In the data rows, 128 means zero.
Some points, each followed by its number:
[ 89  94  99 108 113 127 130 138 145 142 142 136 131 125 118 116 106 107
 108 110 114 120 128 134 139 140 142 146 149 149 147 148 151 151 154 158
 158 156 151 149 145 131 129 115 108  99  93  91] 0
[142 126 112 100  88  77  75  80  83  96 109 120 137 157 160 163 164 160
 148 133 123 105  97  89  87  85  95  97 110 117 134 135 148 152 150 153
 149 155 149 152 153 153 157 160 164 163 154 147] 1
[129 137 152 128 125 122 103 104 110 102 104 115 114 119 130 139 129 144
 130 140 141 134 130 136 144 122 143 154 142 160 154 147 154 150 150 143
 132 126 114 118 104 100 107 108 109 123 117 121] 2
[143 145 139 154 144 145 147 152 159 172 171 189 196 192 191 183 168 152
 128 105  83  71  61  60  65  76 104 118 138 154 167 174 175 163 151 139
 117  86  77  58  59  61  62  76  89  99 121 134] 3
[ 91  94  95 102 106 116 126 128 136 140 145 144 146 150 151 152 154 154
 156 155 154 154 146 141 135 126 118 113 110 107 109 110 114 117 125 135
 138 143 145 144 141 135 127 120 109 102  97  92] 4
[146 152 152 162 162 162 161 155 146 136 121 112  96  90  84  85  88  97
 112 119 141 152 157 161 159 153 146 130 115 102  88  80  80  78  87  92
 102 123 127 138 147 146 151 154 147 147 146 152] 5
[150 159 151 136 139 124 117 109  98  86  89  89 101  99 121 129 147 152
 162 169 156 149 135 128 112 108  92  88  86  97  94 112 119 116 143 135
 135 149 149 153 145 147 149 139 137 153 153 160] 6
[125 124 128 129 121 130 131 133 137 149 150 154 155 160 165 159 151 146
 134 123 114 109 102  99 107 108 109 122 131 142 147 149 154 148 144 135
 129 122 112 103  99  96  99 102 105 111 119 120] 7
[ 87  90  86 104 112 107 116 131 134 152 152 147 142 153 147 159 155 156
 166 140 156 162 148 145 140 131 103 103 116 120  96 111 108 123 142 128
 139 129 139 137 134 142 111 127  96  94 102 109] 8
[100  92  89  82  83  95  99 112 121 127 141 150 148 146 151 142 148 151
 147 150 147 151 162 162 156 149 149 143 136 131 128 113 109 105 102 107
 109 125 126 136 141 137 146 145 139 136 114 114] 9
[147 151 144 144 147 131 122 123 113 102 100 106  97  98 109 120 133 134
 143 154 148 148 148 139 134 122 112 104  98  90  97 106 107 114 119 135
 139 138 148 147 141 141 143 155 132 137 148 147] 10
[ 74  82  95 109 124 138 148 153 153 147 141 129 116 103  98  90  85  88
  93  97 111 123 130 138 149 150 154 153 156 154 153 161 162 165 170 172
 174 172 165 158 146 133 116 102  87  75  72  72] 11
[102 109 119 125 129 136 136 137 133 129 124 115 110 106 108 107 109 114
 119 125 130 136 137 141 142 143 145 145 147 146 150 154 155 158 158 158
 157 150 142 137 125 116 104  99  93  93  93  94] 12
[155 143 138 127 114 101  92  87  85  81  88  99 112 129 142 153 158 165
 163 153 153 131 119 107  96  93  83  83  91 100 112 124 129 141 146 147
 146 150 156 146 147 146 148 154 157 161 161 158] 13
[151 146 151 149 147 151 145 138 124 111 110  98  93  94  94 101 112 119
 132 140 151 149 156 154 144 139 126 116 105  93  89  96  92  98 103 114
 121 135 140 142 149 145 145 139 143 141 141 141] 14
[142 143 144 137 139 132 136 127 121 116 113 105  99 105 112 118 124 127
 134 138 141 153 147 144 134 133 118 112 107 102 101 105 105 114 112 122
 131 134 136 138 138 142 137 139 139 137 136 135] 15
[132 130 115 107  91  90  85  81  83  93 105 108 121 136 140 145 148 149
 153 147 147 150 143 146 151 155 161 166 163 166 163 151 141 130 122 110
 100 103  90  94 101 111 118 129 132 137 141 144] 16
[130 128 129 131 134 136 140 141 142 135 139 140 129 124 121 119 108 111
 111 119 122 128 135 139 144 144 146 140 138 129 118 117 114 107 105 111
 109 116 121 126 131 133 137 134 132 133 132 133] 17
[135 134 131 136 130 136 140 147 151 157 164 173 172 168 163 153 135 124
 112 100  93  88  92  95 104 115 129 140 151 156 153 165 152 136 125 114
  99  93  87  88  89  96 102 108 119 125 129 132] 18
[147 142 140 119 106  98  86  81  86  79  94 107 107 139 141 156 165 157
 162 164 145 127 111 101  92  86  89  95  90 109 113 122 125 136 152 154
 151 149 154 149 148 152 151 159 155 159 156 148] 19
[ 84  98  87  89 104 106 100 123 139 155 136 140 128 140 131 133 122 100
  91 104 118 125 117 119 107 124 134 149 147 138 155 138 136 149 153 147
 134 146 143 167 154 146 139 140 116 123 118  83] 20
[133 127 123 128 139 137 133 137 149 149 159 161 163 161 151 142 136 127
 119 105 105 101 101 106 115 133 139 146 146 153 152 145 139 134 123 118
  99  98 101 103 102 111 121 120 129 129 127 130] 21
[162 150 139 127 109  97  83  74  70  73  81  93 108 126 144 156 165 170
 168 162 147 132 115  99  88  79  76  76  84  93 106 122 131 141 146 154
 154 155 153 153 155 154 153 160 162 167 169 168] 22
[140 143 150 147 131 162 161 152 185 159 181 194 184 161 169 124 127  95
  92  74  72  70  85  92 129 142 166 178 162 164 159 144 119 122  90  82
  68  72  56  67  78 112 113 124 130 151 139 144] 23
[136 139 139 138 133 139 141 154 159 166 166 173 176 177 169 161 143 130
 112  97  86  84  79  86  97 104 126 137 156 159 165 171 159 145 132 111
 104  88  79  77  82  80  91  99 114 121 129 135] 24
[129 131 132 120 127 131 142 141 142 147 157 155 150 140 145 132 132 117
 116 107 101  97 115 120 129 135 137 146 148 146 153 140 134 126 124 113
 111  98 112 112 111 112 115 122 120 129 134 127] 25
New points follow, each followed by the numbers of its two nearest points above, smallest number first.
[131 125 106 101  96  88  82  87  95 104 115 122 131 144 154 151 162 158
 142 122 117 109 103 104  98 102 105 112 118 121 139 143 151 147 145 151
 150 151 154 142 134 148 158 149 153 152 146 139] ~ 1 19
[138 130 134 138 139 159 160 175 157 154 154 129 120 110  96  86  70  87
 104 109 126 121 151 165 163 158 151 144 114 126 111 102  70  92  72  97
  91 101 110 125 143 147 146 138 140 152 152 155] ~ 5 17
[117 122 127 131 131 131 131 124 119 112 109 106 108 109 111 119 118 128
 131 136 140 141 140 142 140 142 141 145 148 148 152 157 158 156 155 152
 146 136 126 118 113 103  98  96  96 100 107 110] ~ 2 12
[137 140 143 142 137 127 119 107  97  87  85  84  91  96 107 115 125 136
 144 146 150 154 153 150 150 152 153 161 163 166 172 175 174 168 161 152
 137 123 107  95  88  82  80  84  91 101 113 125] ~ 2 12
[121 121 117 129 137 130 124 138 146 151 141 165 162 154 164 162 178 153
 157 143 133 112 112  81  96  91 106 107 111 135 142 149 162 139 158 144
 129 130 128 102 113  88  87  82 110 104 104 108] ~ 7 21
[ 86  73  60  64  65  89 106 124 135 155 154 164 165 151 140 130 120 106
  90  89  89  77  94  96 109 125 137 150 158 155 159 162 155 152 156 154
 159 160 169 170 171 166 161 145 140 130 111  96] ~ 0 20
[134 125 136 138 142 147 129 138 144 138 156 169 166 169 175 164 159 146
 141 111  99 106  97  87  98 104 108 130 131 135 140 148 169 163 141 125
 118 114 100  97 100  92  90  95 104 105 124 123] ~ 7 18
[106 111 111 118 123 127 132 134 134 136 143 143 149 154 157 157 158 158
 155 149 142 137 129 115 107 105 105 106 109 115 121 129 135 142 146 150
 146 143 136 130 122 110 105  97  95  99  93 101] ~ 4 8
[128 138 142 136 177 134 135 135 149 127 123 130 120 113 105 127 108 126
 107 125 109 132 155 157 141 140 141 137 128 122 126  90  91 114 106 108
 115 127 130 119 145 136 148 158 138 122 142 124] ~ 15 17
[125 114 123 122 139 137 127 140 128 127 127 108 126 110 119 120 126 113
 131 128 124 139 159 149 142 153 134 119 138 148 140 130 158 159 136 146
 135 143 129 140 127 135 102 110  90 110 108 117] ~ 0 12
[138 140 144 148 148 155 154 151 144 141 131 118 112 104  99  99  96  98
 110 122 132 142 144 153 155 152 147 137 123 117 102  95  94  88  92  96
 111 116 127 133 141 143 145 149 142 140 137 139] ~ 5 17
[137 130 142 138 144 142 149 141 136 144 127 129 109 114 117 107 111 116
 121 118 129 143 144 152 151 140 138 135 127 125 111 117  97 101 110 106
 114 117 127 140 138 132 152 144 135 131 119 141] ~ 15 17
[143 146 153 150 158 156 162 142 125 105 113  94  89  91  93  97 106 128
 124 146 143 158 148 147 144 133 135 109 101  88  92  87  90  90  91 112
 127 127 131 147 135 146 137 155 147 138 147 140] ~ 14 15
[ 89  61  69  75  55  70  85 101 127 151 177 172 166 179 168 151 126 106
  82  88  78  61  78  80 102 121 132 146 163 141 164 149 160 162 162 169
 172 157 169 183 172 160 173 160 155 150 131 105] ~ 0 20
[110 114 116 120 129 122 125 128 133 141 139 148 145 157 153 149 153 151
 145 137 129 122 119 112 108 110 101 117 118 120 131 138 142 142 146 144
 136 138 135 127 117 108 102  97 108 101  99 109] ~ 4 7
[135 134 136 136 135 134 134 127 121 119 117 112 110 113 116 120 123 131
 135 138 145 143 144 141 136 132 126 118 114 111 110 108 113 115 117 124
 128 135 138 138 139 139 138 136 133 130 131 134] ~ 10 15
[135 139 135 139 144 152 157 159 165 155 155 148 139 127 108  97  96  84
  97  97 109 116 128 145 151 163 160 150 151 133 122 109  98  89  91  85
  86  94 105 111 129 125 137 136 146 143 143 136] ~ 17 25
